M = [-8.7, 4.4, -11.0, 16.3, 0.5, 6.1, -4.2, -2.1, -0.9]
The smallest entry -> -11.0
Read off the entry just right of -4.2.
-2.1
Read off the entry just right of the smallest entry.
16.3
Read off the entry at the centre.
0.5
The entry just left of the smallest entry: 4.4

Read these off the matrix that follows.
1) Find the entry just right of 3.58.
2) Find the entry just right of the largest entry.
3) Find the maximum.
4) Find the entry just left of 2.88.
[[-1.11 -0.81  1.19  1.24  0.35 -0.69 -0.38 -1.64  0.25  1.02 -0.84  1.02
   1.36  0.12]
 [-3.27 -2.44  2.51 -4.77 -0.82 -0.31 -0.01 -1.60  2.56 -1.74  5.69 -1.74
  -1.80  0.13]
 [-0.78 -0.14 -0.47  0.11 -0.15  2.88 -1.73 -1.89  0.34  0.60  2.01  0.60
   0.74  0.87]
 [ 1.41  1.53 -1.81  0.38 -0.49  4.20 -5.19 -0.30  1.60 -2.03 -1.42 -2.03
   1.26 -0.15]
 [ 1.08  1.89 -1.75  0.87  0.08  5.20 -4.68 -1.37  2.40 -1.20 -1.09 -1.20
   0.96 -0.40]
 [ 0.42  1.44 -0.72  0.63 -0.32  6.30 -3.37 -2.30  3.58 -0.36  0.13 -0.36
  -0.05  0.36]
 [-0.71 -0.19 -0.45  0.18  0.01  2.99 -1.74 -2.19  0.11  0.81  1.97  0.81
  -0.01 -0.27]
 [-0.91 -1.49  0.03  0.39  0.88  0.52  0.47 -0.46  2.43 -0.41  1.13 -0.41
   2.89 -0.33]
 [ 0.74  2.15 -1.55  1.17  0.03  5.38 -4.57 -1.38  2.43 -1.24 -1.03 -1.24
   0.83  0.70]
 [-0.11  0.58  0.67 -1.38 -2.63  5.87 -2.80 -1.08  3.86 -1.17  1.74 -1.17
  -1.26 -2.35]
 [ 0.66  1.71 -1.06  0.45 -0.11  6.07 -3.80 -2.04  3.61 -0.55 -0.07 -0.55
  -0.06 -0.19]
 [ 0.81 -1.93  1.60  1.59  0.86  0.22 -0.31 -0.52  1.52  1.22 -0.17  1.22
   0.88  1.36]
 [ 1.62 -0.24  1.43  2.30 -1.54 -0.42 -0.54  1.90  0.41  0.90 -0.87  0.90
   0.93 -0.20]
 [-0.08 -2.62  0.45 -0.76  1.78 -0.57  1.86  0.44  1.34 -0.36  0.38 -0.36
   0.01  0.36]]
1) -0.36
2) -3.37
3) 6.30
4) -0.15

A =
[[-0.62 -0.79 -2.63 -1.75 -1.33 -4.87 -1.25 -3.08  2.07 -1.27 -1.33  1.02]
 [ 0.15  1.63  4.56  1.91  0.86  1.47  0.25  2.71 -0.13  2.26 -3.35  1.68]
 [-1.40  0.71  1.65  1.48 -1.32  0.69  2.78  3.90 -3.92 -0.17 -1.21 -2.39]
 [-0.17  0.41  1.45  0.18  0.04 -3.45 -1.81 -0.71  0.53  1.03 -4.20  4.17]
 [ 1.22  0.53 -1.65 -1.48 -0.62  2.01 -3.79 -2.47  3.07  1.92  2.33  1.84]
 [ 2.55 -0.21  0.49  0.85  4.17 -3.74  1.50  0.83 -1.66 -1.73 -1.19 -2.79]
 [ 1.48  0.64  2.09  1.28  2.63  0.21  3.06  2.19  0.00 -1.13 -0.98 -4.84]
 [-0.30  0.48  1.30 -0.47 -0.33  3.77  0.58 -1.49  5.91  0.35  0.14 -1.41]
 [-0.50  0.17  1.40 -0.39 -0.16  3.48  1.37 -1.49  5.77 -0.27  0.00 -2.05]
 [-1.44 -0.98 -1.06  0.18 -1.50  3.59 -0.46  1.00 -3.81  0.77  3.53  2.48]
 [ 2.69 -1.44 -2.14 -0.15  4.09 -1.25 -0.56 -0.75 -2.68 -1.38  3.54 -0.66]
 [-1.08 -1.28 -3.66 -2.18 -2.33 -0.67 -1.35 -3.64  2.37 -1.06  2.31  0.53]
 [-0.59  1.53  3.84  0.73 -0.69  3.49 -0.26  0.72  3.57  2.43 -2.15  1.41]
 [-0.90 -1.00 -1.01 -0.87 -0.94 -1.82 -2.87 -2.44  0.11  0.68 -0.54  5.41]
 [-1.19  2.00  0.05 -0.75 -3.99  2.77 -0.49  0.26  4.16  1.58 -0.40
  -2.37]]
The entry just left of the largest entry: -1.49
Find the entry just right of 0.64.
2.09
Find the entry just left of -3.79.
2.01
Find the entry just right of the largest entry.
0.35
The entry just right of 0.26 -> 4.16
The entry just right of -0.56 is -0.75
Find the entry just left of -0.26.
3.49
The entry just right of 1.37 is -1.49
Find the entry just right of the smallest entry.
-1.25
The entry just left of 1.00 -> -0.46
The entry just left of -1.41 -> 0.14
Find the entry just right of -0.71.
0.53
Find the smallest entry.
-4.87

[[-5.45  2.62  5.54  1.94 -2.99  4.09]
 [ 3.61  5.61 -4.91  4.59 -2.33  4.29]
 [ 4.43  1.10 -2.44  4.48  4.69 -1.18]
 [-5.48  1.16  4.50  2.11 -2.44  2.01]
 [-3.75  4.76 -2.17  4.52 -5.86  5.73]
 [-4.49 -5.08  5.08 -5.84  3.43 -5.09]
 [ 4.55  2.90 -5.37  1.19 -2.69  3.69]
 [ 1.01  0.53 -4.18 -0.11 -3.94  2.92]
 [ 5.34 -5.68 -4.75 -4.08  4.72 -4.96]]
The smallest entry in the first column is -5.48
The bottom entry of the column that holds the smallest entry: 4.72
The entry directly above -5.09: 5.73
The 1st entry on the main diagonal -> -5.45
Which number is the entry directly below -5.84?
Answer: 1.19
Which number is the top-right entry?
Answer: 4.09
The entry just right of 4.50 is 2.11
Which number is the entry directly above the largest entry?
Answer: 2.01
Which number is the 5th-last entry, reading row by row?
Answer: -5.68
Which number is the entry directly below the largest entry?
Answer: -5.09
The second smallest entry: -5.84
Which number is the entry in the bottom-right corner?
Answer: -4.96
Which number is the entry just left of -2.99?
Answer: 1.94
Which number is the third entry in reading order?
Answer: 5.54
The entry directly above the smallest entry: -2.44
The third entry from the end, reading row by row: -4.08
Which number is the entry directly below the smallest entry?
Answer: 3.43
The largest entry in the last row -> 5.34
The entry directly above 1.01: 4.55
Which number is the entry directly below -4.91?
Answer: -2.44
Which number is the top entry of the column that holds the smallest entry?
Answer: -2.99
The entry directly above -5.37 -> 5.08
The entry just left of the largest entry is -5.86
The entry just right of 0.53: -4.18
Which number is the entry directly above -5.68?
Answer: 0.53
The entry directly above 5.34 is 1.01
Which number is the entry just right of -3.94?
Answer: 2.92
Which number is the entry directly above 4.76?
Answer: 1.16
Which number is the entry directly above 1.10?
Answer: 5.61
The entry just left of the smallest entry: 4.52

grid = [[594, 770, 217, 733, 561, 847, 512, 695, 904], [598, 777, 211, 728, 559, 846, 514, 691, 908], [477, 853, 248, 803, 413, 417, 518, 750, 248], [424, 837, 283, 811, 372, 406, 491, 760, 261], [608, 786, 205, 734, 559, 810, 521, 691, 836], [597, 883, 185, 782, 492, 425, 571, 731, 225], [867, 959, 21, 735, 683, 457, 696, 687, 162], [599, 774, 215, 729, 555, 847, 515, 688, 900], [434, 833, 275, 809, 386, 435, 496, 759, 295], [595, 772, 216, 732, 558, 849, 513, 690, 904], [450, 843, 266, 806, 390, 416, 506, 757, 253], [868, 959, 24, 734, 677, 454, 696, 685, 166]]
The entry just right of 211 -> 728
Report the entry just right of the smallest entry.
A: 735
The entry just left of 166 is 685
The entry just right of 558: 849
Report the minimum.
A: 21
Report the third smallest entry.
A: 162
The entry just right of 386 is 435
Report the 1st entry in reading order.
A: 594
The entry just left of 454 -> 677
Report the second smallest entry.
A: 24
Report the entry just right of 266.
A: 806
The entry just left of 786 is 608
The entry just left of 24: 959
